(in the rows, 100 means zero)
Rotation paths and how fast each direction turns (deg/step)
Each turn is a multiple of 5 degrees from 10 to 175, or 0.
Each row of a path follows its step; steps can be skipped.
Path 1:
step 0: 102,100,91,76,115,122,116,95,92,101,108,105,96,100,69,76,91,93,87,105,123,103,133,91,127,105,95,104,115,85,87,108,99,87,97,107,100,86,105,95,70,90,79
step 4: 95,126,93,80,111,104,90,97,77,93,95,105,96,82,106,100,118,101,89,79,109,94,93,113,114,97,74,131,89,66,90,106,108,117,105,100,129,78,96,88,101,104,93
step 6: 109,105,89,77,92,92,128,96,89,80,112,70,111,97,95,95,97,94,103,97,118,96,111,104,104,91,116,101,111,61,119,116,99,119,88,97,93,76,121,122,102,93,102
step 7: 110,88,96,106,96,87,83,104,93,96,123,64,86,102,90,104,116,112,110,70,103,111,111,96,112,90,115,79,96,74,109,111,105,92,93,102,91,84,110,127,87,105,73
step 9: 101,104,114,106,113,86,80,119,95,100,55,96,91,88,83,99,106,114,98,87,97,98,105,109,81,119,100,85,84,71,89,90,115,123,103,102,80,110,112,114,97,82,90
step 10: 106,117,98,93,93,97,98,124,104,117,68,96,108,89,105,78,88,83,109,71,119,101,122,98,105,117,101,117,80,85,101,94,129,115,98,97,115,103,112,118,112,88,108
step 11: 102,96,95,138,104,82,80,107,98,108,76,80,86,95,119,95,78,89,110,86,122,99,106,97,109,121,101,124,119,79,105,115,109,100,111,99,110,92,116,111,94,118,110
step 12: 102,78,99,104,77,80,107,117,94,105,89,80,84,75,88,79,77,98,113,109,113,83,103,86,102,116,98,96,122,95,108,123,88,94,97,84,124,77,117,93,105,89,99
step 13: 105,93,115,110,102,88,93,118,89,124,107,86,100,100,80,88,100,94,105,104,97,85,125,88,104,116,91,79,138,72,98,91,105,86,94,98,83,75,105,78,90,92,87
103,96,106,102,103,102,103,99,98,108,102,105,109,108,97,106,103,91,101,96,104,100,100,91,106,102,100,102,94,94,100,100,99,99,92,89,99,101,97,111,98,104,101 : 100
95,109,106,97,97,94,102,92,97,100,100,103,98,101,88,100,94,100,104,104,104,104,94,92,91,103,100,92,100,97,99,100,93,102,102,103,100,100,107,103,102,96,109 : 110
93,100,98,105,102,108,101,88,103,102,107,102,106,98,97,98,106,104,94,111,102,99,102,95,104,93,96,101,98,95,99,100,102,102,105,95,104,98,104,89,105,104,97 : 25
101,105,94,104,96,108,104,100,109,100,102,92,103,103,107,101,100,94,108,102,98,97,105,99,98,97,110,98,97,98,99,105,101,104,106,104,101,104,108,107,96,106,110 : 80
109,105,96,104,103,108,103,103,101,86,98,103,92,102,93,95,102,103,94,100,96,105,102,90,103,99,107,97,98,97,104,98,103,94,101,98,94,103,95,104,105,101,100 : 45
Path 2:
step 1: 115,106,117,112,78,106,111,81,106,89,108,87,88,92,77,87,117,97,116,89,94,113,117,100,90,121,109,94,125,92,106,116,80,120,97,91,55,99,110,81,98,80,81
step 2: 97,118,91,111,102,121,95,70,109,106,84,102,109,95,115,128,94,88,63,91,120,119,102,118,118,122,92,93,109,82,114,121,91,111,93,97,97,104,120,106,71,89,98
step 3: 71,119,120,96,88,106,91,99,85,118,96,117,98,76,110,126,72,86,127,119,127,113,113,83,98,115,111,106,122,100,89,92,99,104,106,121,110,93,96,96,88,91,120
step 5: 97,78,126,92,73,108,77,75,140,83,88,99,107,105,140,94,81,88,99,110,93,94,82,120,96,90,101,107,81,91,112,103,110,98,112,85,105,101,98,113,95,99,107
step 6: 117,72,122,108,84,112,100,96,92,115,104,80,121,87,96,106,106,93,112,124,111,106,100,118,101,109,122,108,85,119,89,95,93,93,135,131,114,112,95,115,116,95,76
step 8: 96,121,61,105,80,98,78,108,113,107,97,92,99,125,123,100,115,90,124,112,122,99,75,100,92,107,104,98,79,89,98,93,127,106,113,102,77,108,111,83,113,121,107
step 10: 94,79,94,81,108,86,83,117,97,85,96,116,111,87,96,79,83,131,118,102,91,103,100,103,101,110,74,77,114,114,123,99,100,79,115,96,69,89,97,89,77,116,82
step 11: 106,106,84,95,80,118,115,112,127,113,84,110,98,96,83,98,90,128,80,110,117,77,74,91,86,91,87,84,90,88,122,108,86,92,91,128,98,102,109,85,113,106,72
step 12: 113,113,108,108,103,99,85,110,122,115,101,132,70,92,84,105,92,121,76,100,97,110,111,96,135,76,123,113,116,84,92,95,107,97,114,104,108,108,76,82,107,102,84
101,95,99,101,98,104,112,97,105,101,100,104,106,97,104,107,101,101,90,102,110,105,96,99,107,99,101,101,99,103,92,96,107,100,107,96,101,105,90,95,99,99,107 : 115
98,103,95,96,102,93,102,99,106,92,104,102,111,101,101,101,104,95,97,102,96,93,101,107,96,100,106,85,102,96,100,106,101,100,98,95,98,102,98,98,89,103,98 : 125
95,101,110,108,102,95,102,92,100,107,103,94,106,103,103,101,94,99,102,93,97,97,96,100,97,100,103,96,100,101,95,101,112,96,100,101,100,100,100,110,107,109,97 : 35
107,93,106,97,101,90,100,102,99,105,98,102,96,101,105,108,98,99,94,95,103,98,101,105,101,89,94,102,106,89,104,101,96,98,96,96,106,99,102,103,95,104,107 : 155
105,98,100,103,94,101,101,90,97,99,106,101,95,99,93,102,99,101,94,101,96,95,89,102,97,94,97,102,106,101,99,105,94,104,112,103,98,105,100,102,96,98,87 : 70
Path 3:
step 0: 109,99,101,82,84,121,111,109,96,82,104,81,106,105,97,108,113,112,100,93,72,82,88,126,86,129,110,100,87,101,110,90,125,87,90,116,85,109,137,79,103,119,109
step 2: 111,97,118,74,95,107,92,110,99,77,113,103,106,84,60,102,102,108,109,73,123,94,98,88,76,126,129,108,112,85,104,116,92,101,82,101,85,95,113,113,107,118,103
step 5: 126,97,92,106,70,90,98,89,91,107,104,122,121,102,96,78,89,101,104,100,112,125,112,86,117,110,83,97,109,99,88,92,53,92,106,106,90,95,82,118,129,94,90
step 6: 123,105,63,102,93,119,112,133,71,99,98,100,121,101,81,100,87,110,116,124,107,108,86,106,112,92,100,88,97,110,104,107,117,113,90,72,131,102,96,90,106,107,95
step 7: 114,89,71,105,92,84,106,102,89,86,110,104,105,101,128,90,93,81,83,99,82,108,90,126,101,98,70,110,100,101,119,79,96,90,128,111,98,104,89,104,104,98,56
step 9: 123,90,95,105,86,127,108,101,81,101,89,98,106,94,106,105,127,90,84,102,101,82,114,111,70,102,76,109,99,88,81,110,121,95,103,116,79,114,83,83,89,124,70
step 10: 83,98,106,67,73,89,98,113,87,86,104,90,88,113,106,141,102,91,101,94,87,94,67,108,86,107,119,98,88,101,101,74,124,91,91,116,97,100,88,93,82,97,112
step 12: 98,118,99,84,93,107,103,101,91,88,112,97,94,98,67,116,100,121,94,97,132,92,86,76,106,117,102,102,102,93,80,80,108,117,76,109,75,124,86,121,88,114,126
step 13: 100,115,93,92,72,105,115,96,115,89,101,107,121,129,70,109,116,108,76,84,91,88,117,107,113,113,99,126,100,101,125,88,102,109,122,84,96,71,110,96,115,98,111
102,98,101,105,100,109,103,100,85,97,97,111,103,99,90,104,99,98,96,98,100,98,107,105,99,97,102,94,98,104,97,101,102,109,98,98,94,99,98,98,99,106,105 : 110
100,98,97,105,104,100,102,100,99,109,109,101,108,105,97,100,103,101,115,95,107,94,105,93,96,101,94,100,99,91,97,103,100,97,92,102,98,99,95,104,101,105,100 : 110
107,101,96,107,96,106,99,96,106,104,104,99,93,99,104,104,106,90,94,98,98,103,114,96,101,96,96,101,98,97,100,95,94,101,110,101,97,96,94,101,102,101,99 : 175
95,97,99,102,100,101,112,99,103,101,92,94,103,95,103,110,96,89,104,103,98,103,100,101,87,107,97,101,105,100,97,96,104,101,96,104,95,102,103,97,97,98,101 : 35
92,97,100,96,100,87,99,101,106,98,103,108,107,101,102,109,102,97,98,99,103,97,100,110,96,94,100,96,102,103,104,98,98,97,103,94,96,89,97,108,99,101,99 : 120
103,104,104,104,99,99,102,101,104,102,97,96,110,95,93,105,88,97,103,94,96,97,99,92,112,98,101,100,109,103,105,105,100,98,108,96,94,103,98,104,103,99,101 : 35
99,94,97,99,97,100,97,105,92,102,101,93,97,95,92,107,109,98,106,104,96,97,97,101,100,98,99,104,101,110,97,106,87,92,97,102,101,95,98,96,103,93,101 : 80
Path 4:
step 1: 107,84,73,99,71,108,107,133,103,101,83,107,106,95,107,58,95,81,55,96,123,90,112,113,104,98,115,106,86,98,106,78,106,103,99,121,73,72,109,113,114,121,109
step 2: 101,70,106,96,76,87,113,107,100,68,103,78,91,75,88,61,88,94,92,89,110,78,92,128,83,113,105,114,125,99,95,88,121,124,72,87,96,92,80,80,96,128,101
step 3: 95,129,87,84,67,117,78,92,95,71,79,90,85,99,90,62,88,73,101,120,94,87,123,133,59,104,105,112,95,90,104,96,106,102,108,92,116,102,93,87,79,93,100
step 4: 84,103,97,95,82,89,95,77,84,90,82,88,100,82,102,90,104,89,66,74,79,94,121,151,116,117,95,95,77,91,93,69,125,89,131,102,85,99,107,95,92,87,88
step 8: 107,60,91,70,112,93,94,117,107,67,74,117,79,88,100,71,113,132,84,101,88,106,123,106,104,90,110,79,121,128,112,79,93,101,119,121,108,95,95,82,105,112,99
step 9: 121,104,76,112,99,73,89,108,130,62,88,79,108,104,101,57,103,117,113,102,91,109,92,123,96,110,125,97,114,101,77,104,110,77,114,111,128,96,92,97,131,110,110
step 10: 119,90,83,100,81,129,100,86,118,115,112,83,107,88,79,72,114,83,86,75,58,108,118,110,67,97,132,89,110,105,83,77,98,101,109,107,125,91,100,110,122,89,105
step 12: 115,111,87,80,117,110,91,118,66,82,96,96,107,104,74,64,105,86,96,104,84,90,69,127,101,89,114,112,117,101,86,89,110,93,115,109,70,122,77,133,112,111,119
step 13: 90,122,73,91,109,109,103,97,82,88,108,107,112,66,98,75,116,78,109,66,93,52,79,104,82,90,113,98,95,115,84,86,107,124,118,103,104,116,110,80,122,116,88
99,97,98,100,93,102,101,97,98,111,105,94,110,94,109,97,104,103,103,90,100,98,101,103,103,100,99,100,101,105,95,90,96,101,97,101,93,101,112,102,100,99,103 : 125
103,98,100,108,90,104,103,94,92,93,103,93,105,101,102,99,96,100,103,103,95,105,111,100,105,103,96,92,100,104,105,102,105,100,105,98,111,104,100,99,101,102,105 : 60
106,90,92,102,90,101,95,105,108,104,101,97,96,97,99,100,103,98,102,100,98,107,100,105,98,95,101,113,102,97,102,104,109,104,105,90,98,99,98,100,100,96,101 : 45
106,93,103,105,108,99,114,101,97,102,104,98,99,100,99,99,100,96,97,100,91,104,96,103,96,110,95,101,99,100,89,98,102,92,97,93,94,102,93,99,99,99,101 : 140
97,98,100,98,95,96,111,106,103,106,96,99,98,101,107,93,99,109,99,104,99,112,93,100,96,100,102,94,101,104,100,104,96,106,100,103,107,92,99,108,104,97,96 : 40
100,99,100,98,102,103,100,97,99,96,99,103,98,98,104,93,97,109,112,104,102,100,96,102,111,106,105,106,107,94,103,96,99,102,89,100,98,106,90,101,103,97,105 : 110
